In the data rows, the value 500 means zero.
Here are some points:
array([456., 752., 358., 442., 796., 618., 447., 619., 293., 475., 495., 616., 653., 684., 188., 165.])
array([595., 520., 537., 484., 510., 612., 464., 459., 538., 530., 531., 636., 422., 431., 560., 447.])
array([427., 599., 555., 419., 685., 534., 495., 614., 345., 600., 427., 572., 450., 652., 376., 448.])
array([463., 745., 325., 489., 543., 596., 541., 480., 477., 535., 489., 483., 697., 594., 379., 446.])
array([547., 516., 510., 468., 444., 453., 567., 391., 547., 478., 600., 534., 528., 424., 492., 497.])
array([383., 490., 623., 623., 601., 619., 535., 253., 465., 293., 526., 699., 357., 686., 672., 536.])
array([624., 219., 440., 479., 592., 405., 564., 515., 349., 208., 474., 482., 551., 494., 517., 493.])
array([459., 437., 450., 450., 668., 416., 504., 548., 447., 360., 499., 371., 519., 450., 458., 463.])
array([515., 278., 693., 486., 411., 369., 549., 826., 326., 513., 515., 427., 501., 570., 573., 743.])
array([627., 718., 269., 394., 616., 563., 403., 814., 205., 377., 393., 695., 329., 819., 347., 588.])
array([552., 507., 599., 398., 559., 586., 567., 456., 555., 617., 533., 572., 523., 392., 403., 531.])
array([529., 338., 581., 396., 501., 496., 622., 421., 510., 654., 522., 564., 608., 427., 447., 680.])
array([348., 601., 579., 503., 506., 478., 547., 489., 453., 549., 477., 474., 646., 521., 477., 645.])
array([652., 381., 231., 797., 267., 717., 504., 421., 549., 344., 682., 562., 646., 424., 507., 412.])
array([755., 639., 349., 497., 481., 573., 353., 576., 274., 579., 516., 485., 445., 572., 474., 222.])
array([516., 561., 430., 485., 578., 565., 420., 524., 659., 473., 509., 603., 442., 469., 618., 385.])
array([780., 583., 344., 477., 410., 580., 572., 553., 455., 721., 458., 601., 733., 464., 479., 511.])
array([414., 532., 459., 501., 602., 574., 412., 513., 615., 479., 535., 489., 355., 484., 665., 241.])
array([523., 509., 585., 400., 473., 563., 508., 427., 490., 661., 509., 439., 673., 529., 341., 547.])
array([468., 454., 511., 475., 532., 628., 308., 639., 669., 588., 482., 572., 256., 532., 598., 349.])
array([518., 454., 448., 544., 487., 537., 597., 469., 610., 403., 619., 584., 498., 432., 425., 558.])
Here are 16 more points, each followed by its number:
array([506., 511., 524., 482., 531., 524., 540., 539., 522., 544., 485., 600., 501., 437., 466., 529.]) 0
array([667., 780., 449., 600., 399., 462., 465., 539., 575., 730., 469., 552., 554., 437., 460., 559.]) 1
array([502., 524., 375., 946., 287., 965., 458., 316., 403., 332., 677., 518., 553., 935., 483., 423.]) 2
array([657., 551., 560., 575., 498., 603., 432., 208., 563., 414., 467., 752., 457., 725., 745., 512.]) 3
array([508., 188., 664., 655., 662., 107., 526., 294., 367., 515., 406., 299., 516., 350., 429., 526.]) 4
array([394., 491., 529., 512., 405., 432., 451., 432., 617., 560., 327., 404., 501., 357., 503., 555.]) 5
array([406., 473., 660., 526., 550., 306., 475., 655., 558., 311., 490., 498., 385., 325., 427., 525.]) 6
array([656., 716., 457., 413., 607., 726., 409., 412., 707., 556., 595., 555., 544., 554., 703., 241.]) 7
array([489., 480., 597., 414., 567., 569., 586., 390., 382., 541., 574., 636., 477., 475., 411., 544.]) 8
array([525., 529., 501., 491., 446., 502., 529., 488., 683., 461., 593., 562., 497., 335., 507., 458.]) 9
array([385., 328., 606., 503., 609., 455., 626., 441., 439., 544., 545., 563., 471., 360., 422., 677.]) 10
array([480., 361., 521., 416., 554., 504., 510., 488., 654., 618., 549., 490., 441., 213., 417., 467.]) 11
array([404., 462., 406., 554., 431., 543., 377., 518., 370., 261., 378., 665., 328., 427., 583., 428.]) 12
array([264., 464., 549., 476., 513., 444., 422., 576., 538., 580., 327., 323., 413., 311., 474., 480.]) 13
array([474., 603., 519., 488., 535., 626., 502., 442., 561., 591., 546., 601., 528., 454., 452., 438.]) 14
array([335., 373., 638., 295., 511., 240., 512., 710., 427.,  98., 487., 584., 254., 620., 600., 611.]) 15
Which of these numbered points is nearest to each point below, looking only along the 6 directions in which the first points spread most? Its number follows each.
array([629., 406., 471., 523., 429., 672., 511., 402., 458., 496., 566., 565., 541., 382., 466., 416.]) > 9
array([666., 646., 415., 496., 436., 316., 684., 857., 482., 724., 664., 419., 712., 876., 353., 701.]) > 1
array([461., 421., 384., 601., 507., 379., 532., 430., 690., 442., 510., 432., 509., 504., 724., 572.]) > 9
array([370., 501., 534., 429., 539., 481., 379., 595., 428., 660., 333., 376., 354., 307., 466., 493.]) > 13
array([710., 623.,   0., 788., 224., 812., 369., 567., 542., 151., 649., 465., 539., 730., 537., 416.]) > 2
array([368., 492., 558., 415., 424., 484., 529., 510., 590., 504., 511., 368., 497., 381., 499., 522.]) > 5
array([539., 271., 621., 370., 582., 354., 620., 673., 321., 414., 528., 472., 435., 488., 554., 580.]) > 6
array([409., 466., 672., 406., 789., 401., 520., 386., 243., 250., 447., 721., 255., 450., 460., 489.]) > 15
array([347., 349., 450., 579., 558., 418., 638., 667., 473., 672., 567., 432., 546., 499., 533., 795.]) > 10
array([416., 454., 536., 452., 609., 516., 315., 741., 486., 748., 287., 429., 266., 352., 547., 459.]) > 13
array([537., 498., 485., 449., 494., 541., 527., 507., 485., 506., 493., 536., 558., 461., 433., 463.]) > 0
array([477., 701., 334., 400., 482., 447., 559., 418., 533., 594., 463., 544., 679., 559., 569., 387.]) > 14
array([471., 527., 476., 591., 397., 406., 487., 380., 548., 310., 632., 551., 337., 568., 720., 464.]) > 12
array([451., 489., 599., 677., 426., 617., 420., 174., 536., 384., 460., 535., 461., 742., 622., 472.]) > 3
array([532., 675., 365., 504., 661., 619., 460., 460., 662., 477., 671., 478., 527., 524., 719., 210.]) > 7
array([322., 560., 487., 733., 603., 653., 472., 344., 432., 459., 581., 600., 458., 692., 600., 538.]) > 3
array([609., 751., 452., 359., 290., 591., 386., 461., 688., 467., 512., 377., 444., 523., 634., 280.]) > 7
array([406., 441., 657., 535., 326., 351., 488., 458., 619., 389., 401., 629., 414., 378., 532., 692.]) > 10
array([629., 473., 162., 741., 478., 789., 429., 406., 547., 259., 624., 557., 573., 541., 701., 385.]) > 2
array([554., 401., 591., 387., 495., 414., 735., 407., 434., 666., 600., 532., 719., 467., 469., 703.]) > 10
array([369., 600., 716., 498., 480., 523., 507., 385., 396., 553., 480., 468., 650., 613., 426., 569.]) > 8
array([429., 531., 542., 360., 311., 431., 438., 514., 588., 539., 411., 193., 539., 346., 495., 443.]) > 11
array([327., 529., 487., 349., 548., 501., 437., 604., 531., 632., 389., 306., 416., 253., 394., 553.]) > 13
